Here are some points, one per row:
[-0.3  0.2  1.5 -0.5 -1.1 -0.7 -0.6 -1.3  0.0  0.0  0.8 -1.0  0.0  0.1  1.4
  0.3 -0.1  0.0 -0.1  0.0 -0.4 -0.5 -0.4 -0.7]
[-1.1  1.1  0.8 -0.4 -0.5 -0.4 -0.2 -0.5 -0.5 -0.4  1.7 -0.3  0.1  0.0 -0.5
  0.1  0.5 -0.8 -0.1  0.7 -0.6 -0.5  0.1 -0.1]
[ 1.2 -0.3 -0.1  0.6  0.0  0.3  1.2 -0.6 -0.4 -0.6 -0.4  0.9 -1.6 -0.4 -0.4
 -0.1 -1.1 -0.6 -0.1 -0.7  0.4  0.0 -1.5 -0.6]
[-0.9 -2.2 -0.4  0.0  2.6  0.2 -0.9 -0.2 -1.1 -0.6  0.8  0.0  1.3 -0.1 -0.4
 -0.3 -0.5  0.9 -0.6 -0.4 -0.3 -1.2 -0.9 -0.5]
[-0.2 -0.7  2.8 -0.7 -0.2  0.8  0.1  0.1  0.0 -1.7 -0.8  0.7  2.0  0.0 -1.6
  0.1  0.0 -2.1 -0.2  0.6 -1.4  1.3  0.7  0.0]
[ 1.5 -0.5 -0.9 -0.1  0.6 -0.2 -0.9  3.8  0.1 -0.9 -0.4 -1.1 -0.9  1.6  1.2
  0.3  1.6 -2.1 -0.9 -0.1 -2.0 -1.3  0.4 -0.8]
[ 0.0  1.0 -0.4  0.3 -0.2  0.8  0.2 -0.9 -0.5 -0.3  1.4  0.0  0.6  0.3  0.1
 -0.3  0.7  1.1 -0.2  1.1  0.4 -0.4  0.4 -0.2]
[-0.8 -0.1  0.2 -0.5 -0.4 -0.7  1.1 -0.2 -0.2 -0.2 -0.2  0.6 -0.6  0.3 -1.0
 -0.4 -0.6 -1.0 -0.7 -0.7  1.7  0.5 -0.7  0.7]
[ 2.9 -1.3  1.6 -0.6 -1.6  0.3 -0.3  2.1 -1.2  1.6  1.4 -0.9  0.1 -0.2  0.5
 -1.0 -1.4 -0.7 -0.4  1.2 -0.3  1.8 -0.9  1.3]
[ 0.1 -0.1 -0.6 -0.9 -1.2  0.3  0.5  0.0  0.0 -0.7 -0.6  0.2 -0.4  0.1 -0.6
 -0.6  0.2 -0.8  0.6 -0.7  0.8 -1.5  0.9  0.3]
[ 0.1 -1.4  1.7  0.8 -0.3  2.9  0.5 -0.1  1.3 -0.7 -1.7 -0.4  1.4  1.6 -1.0
  0.3  0.4  0.6 -1.2  1.6  1.2  1.2 -0.3  0.2]
[-0.1  1.1 -1.9 -0.7  0.6  2.9 -0.3 -0.3  0.5  1.2  1.0 -1.3  1.5  0.5  0.5
 -0.5 -2.1 -1.7  2.7 -2.2 -0.3  2.3  0.1 -0.6]
[-1.2  1.7  0.0 -0.6  2.5  1.2  1.2  1.3 -1.5  1.3  0.0  0.8 -0.4 -1.6  0.1
 -2.4  0.9 -0.6 -1.0  1.7  0.3 -0.7 -0.8 -0.5]
[-0.8 -0.3  0.8  0.8  0.0  0.0  0.7 -0.6 -0.9  3.1 -0.9 -0.3 -0.8 -0.2 -1.0
  1.5 -0.9 -0.8 -0.1 -0.6 -1.2 -1.0 -0.4  0.2]
[ 0.0  0.1  0.0  0.0 -1.3  0.7 -0.4 -0.4 -0.6  0.1  0.6 -0.5  0.8 -0.2  2.0
 -0.4  0.1  1.4 -0.4  1.2  0.4 -0.3  0.3 -0.6]
[ 1.1 -0.6 -0.1  0.3 -0.8 -0.8 -0.2 -0.5  0.2 -0.4 -0.7 -0.7 -0.4 -0.3 -0.1
 -0.2 -0.2 -0.3  0.7 -1.0  1.1 -1.3 -1.0  0.4]
[-0.1 -0.3 -0.7 -0.1  0.7  0.9  0.0 -1.1 -0.4 -0.5  1.3  0.0 -1.6  1.6 -0.7
 -0.2 -0.3  0.1 -0.8  0.7 -0.7 -0.9 -0.9 -0.4]
[ 0.8 -0.2  0.1  1.5  0.2 -0.3 -0.7  0.2  0.2 -0.3  0.2  0.8 -0.7 -1.3  0.2
 -0.5 -1.0  0.1  0.1  0.3  0.9  0.4  1.2 -1.9]
[-1.1 -0.7 -0.4  0.1 -0.6  0.3 -2.0 -1.5 -0.8  0.5 -2.2 -0.9 -1.8  0.4 -0.3
 -2.1  1.7  0.6  0.6 -0.3 -1.4  1.5  1.2 -1.0]
[-0.6  1.0  0.4 -0.3  0.0 -1.3 -0.4 -0.8  0.1 -0.5  1.5 -0.7  0.7  0.5 -0.5
  0.4  0.1  0.3 -0.1 -0.2  0.0 -0.3 -1.0  0.7]
[-0.1 -0.4 -0.6  0.0  0.5  0.2 -0.6 -0.3  0.3 -0.7  0.7 -0.1 -0.9  1.3  1.0
  1.1 -1.2  0.8 -0.9  0.7 -0.2  0.5 -0.4 -1.3]
[ 0.9  0.5 -0.2  1.9 -0.3  0.3  1.8 -0.5 -1.4  0.2  0.4 -0.8  0.6 -0.7 -0.9
  1.2  0.4  0.4 -0.1 -0.1 -1.1 -1.0  3.7  0.7]
[-0.7  0.4 -0.9  1.4 -0.8  0.7  0.4  0.4  2.7  1.1  0.3  1.9 -0.6  0.1  1.4
 -0.4  0.6 -0.1  1.0  1.7 -0.1 -0.5 -0.4  1.9]
[ 0.2  2.3  3.6  0.2  1.2  1.2 -0.7  2.6  0.3 -0.3  0.2  0.0 -1.5  1.2 -0.2
 -0.2  0.6  3.0  1.1 -2.6  0.4 -0.4  0.1  0.3]
[-0.6 -0.3 -1.1  0.3  0.8 -0.1 -0.3  0.2  0.1 -0.8  0.7 -0.1  1.1  1.1  0.2
  1.1 -0.2  1.1 -0.5  0.7  0.5  0.2 -0.1 -0.6]
[-0.7 -2.4  1.0 -1.3  1.7 -0.4  1.7 -0.5  1.1 -0.6  0.0 -0.6 -0.8 -0.8  1.7
  0.5  0.3 -0.2  4.2  2.0 -0.1 -0.6  0.3  0.4]
[-0.5  1.1 -0.7 -0.3 -1.1  0.8  0.4  0.1 -0.6 -1.0  0.4 -0.1  0.7  0.7  0.3
  1.0  0.0  0.1 -0.2  0.1 -0.3 -0.5 -0.6  0.4]
[ 1.0  2.3  0.6 -0.5  2.2 -1.4  1.1 -0.3 -0.3  0.4 -2.1 -1.0  0.7  0.2  2.1
  0.7  1.9 -1.7 -0.7  0.0  1.6  0.5 -0.7 -1.1]
[ 0.2 -1.2  0.1 -0.6  1.4 -0.9  1.0 -1.2  1.7  0.8  0.8 -0.4  0.4  0.8  1.8
 -2.0 -0.1 -0.1 -2.6 -2.0 -0.1  0.2  2.2  3.0]
[ 1.6  0.1 -0.2 -0.3  0.0  0.9 -0.8 -0.9  3.8  0.0  0.2 -0.9  1.1 -2.7 -1.6
 -0.9  1.4  0.2 -0.7 -0.8 -1.6 -0.7 -1.5 -1.1]
[ 1.2 -0.3 -0.6  0.7 -0.2 -0.4  0.1  0.1 -1.0 -1.3 -0.2  0.3 -0.1 -1.1 -0.6
 -0.3 -0.2 -0.2  1.0 -0.8  0.5 -0.9  0.1  0.1]
[-1.3  0.0  1.0 -0.7 -0.7 -0.5 -0.6 -0.2 -0.9 -0.3  0.9 -0.6  0.5 -0.1  0.3
  0.0 -0.3 -0.1 -0.1  0.0 -0.6 -0.7 -0.7  0.0]
[-0.8  0.3  0.2  2.3  0.1 -0.1 -0.4 -0.3  0.5 -1.0 -0.7  3.4  0.0 -0.7  2.2
  0.3 -0.4 -0.7  0.4 -0.9 -2.1  0.4 -0.4  1.7]
[-0.5 -0.4  0.4  2.4  0.4 -0.3 -0.8  0.1  0.1  3.4 -0.7 -0.8  0.1 -0.1 -0.7
  2.6 -0.6 -0.4 -0.4  0.0  0.1 -0.9  0.5  0.1]
[-0.4  0.5 -0.4 -0.5 -0.4  0.2 -0.9 -0.3 -1.2 -0.6 -0.8 -0.1  1.7 -0.9  1.5
  0.1 -0.9  0.8 -0.5 -0.2 -0.6 -0.5 -0.6 -0.4]
[-0.5  1.5  0.0 -0.5 -1.4  0.1 -0.3 -0.9  0.2 -0.3 -0.1 -0.4  0.1  0.9  0.3
  0.5  0.0 -0.3 -0.4  0.8 -0.5 -0.4 -0.5 -0.4]
[-1.3 -0.2 -1.0  2.9 -0.4 -2.2  2.1  1.1 -0.2 -0.5  0.0 -2.0  0.2  0.2 -1.0
 -1.6  1.0  1.1  0.7 -0.1 -1.2  2.6 -1.6 -0.2]
[ 2.7  0.1 -0.2 -0.8  0.5 -2.0 -0.8 -0.5 -0.6  1.8  0.2  3.2  2.1  2.8 -1.4
 -0.7  0.6  0.4  1.9  0.8 -0.7  0.3 -0.2 -0.5]
[ 0.7  1.9 -1.2 -1.0  1.9 -0.8 -1.8 -0.2  0.3 -1.2 -1.7 -1.5 -1.1 -0.9 -1.1
  0.5 -1.8  0.8  0.1  2.5 -0.3  0.7  0.6  3.2]
[ 0.0  0.1 -0.7 -0.6 -0.7  0.2  1.2 -0.1  1.0 -0.1  0.1  0.0 -1.1  0.8 -1.2
 -0.6 -0.1 -1.0  0.0 -0.1  0.9 -0.9  0.8 -0.6]
[ 0.5 -0.8 -1.1  0.9 -0.7  0.5 -0.1  0.7 -0.8 -0.4 -0.9 -0.1  0.9 -0.4  0.0
 -0.5  0.1  0.2  1.0 -0.7  2.2 -1.4 -0.6  1.0]
[-0.8 -0.2 -0.3 -0.5 -0.7 -1.1 -1.0  0.7  0.8 -0.3 -0.7  0.7 -0.1 -0.2 -0.7
 -0.2 -0.6 -0.6  0.0 -0.6  1.0 -0.5  0.1  0.1]
[ 1.2  0.2  0.5  1.0  0.1 -1.1  0.4 -1.0  0.4 -0.5  0.3  0.7 -1.1 -0.6  0.3
  0.2 -0.8 -0.2 -0.3 -0.2  1.5  1.4  0.5 -1.5]
[ 0.1 -1.2 -0.7 -1.1 -0.7  0.9 -1.1 -0.8 -1.4  0.8 -0.5  0.5 -1.2 -0.8  0.1
  1.0  3.0  1.0 -0.4 -0.7  0.6  1.6 -0.4  0.8]
[-1.9 -0.2 -0.2 -0.4 -0.9 -1.4 -1.0  1.4  1.2  0.6 -0.2  0.3  0.5 -0.2 -0.5
 -0.8 -0.4 -0.4  0.0  0.1  1.7 -0.2  1.3 -0.5]
[-0.2 -0.1 -0.1  0.2 -0.3 -0.2  0.2  0.5 -0.5 -0.6 -0.1  0.9 -0.6 -0.8 -0.2
 -0.6 -1.1 -0.7 -0.5 -0.1  0.8  0.7  1.0 -0.8]
[-0.5 -0.6 -0.9 -1.2  0.2  0.3 -0.5  0.6  0.0  0.2  2.2  0.7 -0.5 -1.6 -0.8
  2.9  2.3 -0.2 -0.2 -0.8  0.6  2.1  0.2  0.4]
[ 0.0 -0.3 -0.8 -2.7 -0.9 -0.6  2.9  0.9  0.6  1.1 -1.7  0.5 -0.1 -0.6 -0.1
  1.1 -1.5  3.1 -0.7 -0.6 -1.6  0.1  0.6 -0.8]
Along one direction, these points spread out more than along any other. How far along it is each point below, from 0 to 99? 50 is the average, and the first point above lies past it. One standard deviation of the points above along it is 16.
[ 2.9 -1.3  1.6 -0.6 -1.6  0.3 -0.3  2.1 -1.2  1.6  1.4 -0.9  0.1 -0.2  0.5
 -1.0 -1.4 -0.7 -0.4  1.2 -0.3  1.8 -0.9  1.3] --> 62
[ 0.0  0.1 -0.7 -0.6 -0.7  0.2  1.2 -0.1  1.0 -0.1  0.1  0.0 -1.1  0.8 -1.2
 -0.6 -0.1 -1.0  0.0 -0.1  0.9 -0.9  0.8 -0.6] --> 34
[ 0.0 -0.3 -0.8 -2.7 -0.9 -0.6  2.9  0.9  0.6  1.1 -1.7  0.5 -0.1 -0.6 -0.1
  1.1 -1.5  3.1 -0.7 -0.6 -1.6  0.1  0.6 -0.8] --> 36
[-0.6  1.0  0.4 -0.3  0.0 -1.3 -0.4 -0.8  0.1 -0.5  1.5 -0.7  0.7  0.5 -0.5
  0.4  0.1  0.3 -0.1 -0.2  0.0 -0.3 -1.0  0.7] --> 66
[ 0.1 -1.4  1.7  0.8 -0.3  2.9  0.5 -0.1  1.3 -0.7 -1.7 -0.4  1.4  1.6 -1.0
  0.3  0.4  0.6 -1.2  1.6  1.2  1.2 -0.3  0.2] --> 68
[-0.4  0.5 -0.4 -0.5 -0.4  0.2 -0.9 -0.3 -1.2 -0.6 -0.8 -0.1  1.7 -0.9  1.5
  0.1 -0.9  0.8 -0.5 -0.2 -0.6 -0.5 -0.6 -0.4] --> 66
[ 0.1 -1.2 -0.7 -1.1 -0.7  0.9 -1.1 -0.8 -1.4  0.8 -0.5  0.5 -1.2 -0.8  0.1
  1.0  3.0  1.0 -0.4 -0.7  0.6  1.6 -0.4  0.8] --> 60
[ 1.0  2.3  0.6 -0.5  2.2 -1.4  1.1 -0.3 -0.3  0.4 -2.1 -1.0  0.7  0.2  2.1
  0.7  1.9 -1.7 -0.7  0.0  1.6  0.5 -0.7 -1.1] --> 59
[-0.5 -0.6 -0.9 -1.2  0.2  0.3 -0.5  0.6  0.0  0.2  2.2  0.7 -0.5 -1.6 -0.8
  2.9  2.3 -0.2 -0.2 -0.8  0.6  2.1  0.2  0.4] --> 60
[-0.5 -0.4  0.4  2.4  0.4 -0.3 -0.8  0.1  0.1  3.4 -0.7 -0.8  0.1 -0.1 -0.7
  2.6 -0.6 -0.4 -0.4  0.0  0.1 -0.9  0.5  0.1] --> 32
[-0.1 -0.4 -0.6  0.0  0.5  0.2 -0.6 -0.3  0.3 -0.7  0.7 -0.1 -0.9  1.3  1.0
  1.1 -1.2  0.8 -0.9  0.7 -0.2  0.5 -0.4 -1.3] --> 67
[-0.5  1.1 -0.7 -0.3 -1.1  0.8  0.4  0.1 -0.6 -1.0  0.4 -0.1  0.7  0.7  0.3
  1.0  0.0  0.1 -0.2  0.1 -0.3 -0.5 -0.6  0.4] --> 66
[-0.8 -0.1  0.2 -0.5 -0.4 -0.7  1.1 -0.2 -0.2 -0.2 -0.2  0.6 -0.6  0.3 -1.0
 -0.4 -0.6 -1.0 -0.7 -0.7  1.7  0.5 -0.7  0.7] --> 34
[ 1.2  0.2  0.5  1.0  0.1 -1.1  0.4 -1.0  0.4 -0.5  0.3  0.7 -1.1 -0.6  0.3
  0.2 -0.8 -0.2 -0.3 -0.2  1.5  1.4  0.5 -1.5] --> 33
